(in the rows, 128 means zero)
A single turn carries every row of the set below to another of its rows. Some are shown first; where does it send the rows asked next?
Balev: [115 139 135  99 160 140 126 136 114 163 138 137 146 139 122 120 120 135
 131 103 112 109 159 126 119 125 131 116 153 173 123 174 156 165  95]
gimo: [107 149 126 115 162 130 125 148 129 169 141 145 139 139 127 113 135 138
 130 101 111 114 160 119 113 141 140 117 149 175 125 178 148 162 109]
Letez: [117 141 121 118 161 125 120 140 130 170 143 147 142 138 133 116 136 145
 137  85 110 114 163 124 120 134 133 111 156 183 126 183 150 160 114]
pulo: [112 141 135 112 162 141 120 141 126 159 141 152 132 130 136 123 121 152
 141 106 106  94 158 119 134 128 128 123 157 173 122 180 150 160 124]
Suli: [125 115 138 173 130 129 138 113 130 114 127 145 145 133 137 110 145 140
 169 133  98 135 148 142 142 120 116 149 138 134 150 154 172 141 126]
nisim: [112 157 133 119 166 144 118 147 120 158 139 154 136 131 126 128 112 148
 137 115 109 101 159 119 138 135 126 126 154 172 122 173 145 158 117]
mefo: [143 118 130 157 125 104 159 132 153 127 129 115 155 114 125 131 127 124
 145 125 103 147 168 123 148 128 130 119 148 142 126 147 157 148 136]
Bemap: [121 147 123 122 168 126 119 148 119 177 140 136 145 137 129 115 128 140
 142  94 109 119 160 122 115 137 129 113 154 171 121 184 148 151 111]
lipo: [130 126 100 150 140 130 159 129 140 121 145 141 161 134 134 109 125 129
 160 137 112 170 153 131 139 104 145 125 130 146 144 140 174 149 134]
Pado: [122 134 133 148 159 130 155 142 113 120 130 134 136 126 135 111 152 129
 170 145  98 149 137 121 160 115  99 146 138 132 130 160 160 151 125]
lito: [122 149 130 105 164 143 122 134 109 158 141 137 152 135 113 126 113 136
 133 104 113 109 155 128 124 126 127 114 154 174 124 176 151 163  95]
Vamon: [144 109 133 172 126 108 147 115 138 126 130 143 155 122 140 114 142 129
 150 119 100 154 159 145 124 120 122 135 134 157 151 142 161 138 129]
babek: [137 130 125 151 161 119 159 122  89 132 125 134 140 142 126 129 148  98
 158 119 107 161 131 116 144 109 104 126 138 149 138 151 146 144 109]
rud: [139 123 123 170 135 109 153 108 126 130 116 127 144 149 118 149 131 100
 149 106 113 139 146 111 148 129 132 113 148 137 134 152 151 143 120]
dized: [124 130 121 150 149 132 127 116 134  97 122 155 147 146 134  96 135 138
 174 122  94 139 143 139 165 116 124 113 129 133 115 161 167 165 128]
Gorok: [116 157 121 124 166 132 118 147 130 165 144 143 149 138 122 114 128 145
 135  97 112 118 160 124 118 145 134 114 151 181 124 180 149 158 108]
pifu: [134 128 100 156 148 135 161 112 119 123 138 153 150 146 132 129 116 113
 158 131 113 162 142 121 141  98 145 123 130 148 147 132 164 146 127]
kipel: [147 122 117 146 141 109 141 123 148 109 130 148 157 124 141 100 126 129
 155 113  90 157 160 143 146 113 136 101 124 159 116 140 156 161 136]
zuzi: [115 134 101 161 149 145 152 118 130 116 138 154 147 153 133 112 130 127
 171 140 110 153 137 122 151 107 142 132 132 136 143 148 172 148 132]
Pul: [106 127 132 151 136 127 127 110 139 118 131 147 136 129 130 110 140 120
 175 129 115 144 135 115 153 114 126 121 140 131 143 139 174 150 157]
tumaz: [141 128 118 153 153 120 138  99 116 108 118 161 143 155 132 118 123 106
 157  99  99 145 143 130 154 109 131  99 126 155 121 143 146 159 123]
Lavin: [119 136 131 103 164 141 122 126 110 161 139 141 144 141 124 124 121 139
 137  94 111 103 154 128 125 120 127 115 159 172 126 182 157 161 101]
zetot: [123 116 131 140 136 122 134  99 118 123 130 141 144 132 122 125 129  97
 165 117 118 153 134 119 144 102 128 105 140 142 149 129 169 147 141]
goru: [142 130 123 152 154 103 166 150 126 133 138 129 147 114 139 112 153 118
 151 124 100 173 151 121 138 117 110 130 134 159 132 144 147 147 132]
Lifa: [122 124 132 160 133 130 146 120 138 115 120 114 150 142 117 123 137 130
 165 132 107 130 151 123 162 131 121 130 150 114 126 169 172 152 121]
Dobe: [123 119 126 146 132 110 136 115 147 127 140 133 155 122 128 104 145 112
 163 119 118 166 147 123 136 112 131 108 138 145 145 134 173 150 155]
vomav: [118 146 132 119 169 135 117 153 117 173 138 145 136 128 134 125 116 148
 145 112 103 105 160 117 132 135 125 126 153 165 121 178 145 152 123]
Fivim: [107 147 141 109 162 141 125 146 121 162 137 150 130 132 131 125 118 143
 134 115 107  98 158 119 133 132 132 125 154 170 122 169 149 162 111]
sikon: [138 112 135 172 132 120 144  95 111 119 123 152 145 145 132 131 136 113
 158 113 105 143 141 136 130 114 119 134 134 145 157 144 159 137 117]
Pim: [125 141 133 109 170 138 118 142 103 169 135 133 148 133 124 124 113 137
 142 105 109 107 156 126 123 124 124 118 156 164 123 181 151 154 102]

goru turns into babek
mefo turns into rud
vomav turns into Bemap
Now these:
dized turns into kipel
sikon turns into Suli
zuzi turns into lipo
lito turns into nisim
zetot turns into Pul
pulo turns into Letez
Fivim turns into gimo

A single turn carries every row of the set below to another of its rows. Some are shown first; where does it send the rows asked next?
Luvi: [130 137 126 117 119 117 144 113 124 124  97 118  89]
gova: [133 130 132 124 140 125 165 129 125 119 108 137  96]
sak: [108 143 126 121 119 126  92 144 126 126 119 132 129]
dep: [118 135 123 127 148 131 156 138 143 108 104 121 123]
nupim: [135 147 115 116 118 132  94 120 128 128 142 130 125]
kas: [137 129 119 115 113 125  94 119 108 135 129 143 118]
saka: [135 171 114 118 123 125 140 112 129 128 111 129 138]
gagik: [117 143 117 120 127 122 133 124 143 113  92 106 118]
Big: [108 151 121 119 128 145 146 121 149 118 103 117 126]
somul: [136 125 111 121 124 133 166 111 119 127 114 126  93]
Vobe: [117 120 136 107 119 123 127 118 134 131 123 106  89]
sikub: [117 130 122 121 139 127 116 151 120 104 131 150 139]
Labu: [125 127 113 118 122 132  94 134 125 126 125 131 144]
Loret: [123 127 102 130 138 130 110 134 138 126 147 139 143]
dilim: [140 123 134 121 127 138 116 136 109 136 139 159 118]
bugi: [125 103 134 106 129 122 152 124 130 114 128 125  97]
Sov: [123 137 119 120 145 142 168 120 130 106 119 135 118]
Pid: [139 153 100 125 138 125 156 124 125 123 122 127 143]
rike: [120 139 114 121 107 134 143 111 136 138  99 107 103]
lib: [131 120 126 122 138 144 114 152 124 129 136 146 144]
geva: [144 142 108 132 128 126 168 129 123 148 120 133 131]
bage: [131 126 123 118 104 120 104 143 107 140 126 135 103]
tafu: [134 112 121 125 121 127 132 140 132 136 145 163 133]
gudav: [105 113 131 114 144 125 143 124 143 102 126 130 116]
leriz: [139 114 122 122 126 124 128 149 104 120 138 153 116]
Kop: [145 133 135 111 103 130 114 128 122 138 141 150 114]
dab: [139 158 123 125 115 123 153 118 123 153 111 135 122]
gepop: [ 99 130 132 113 135 127 123 118 149 118 119 111 111]

Sov turns into Big
Luvi turns into gova
Now these:
kas turns into dilim
Loret turns into nupim
sak turns into bage
geva turns into Pid
gepop turns into Vobe

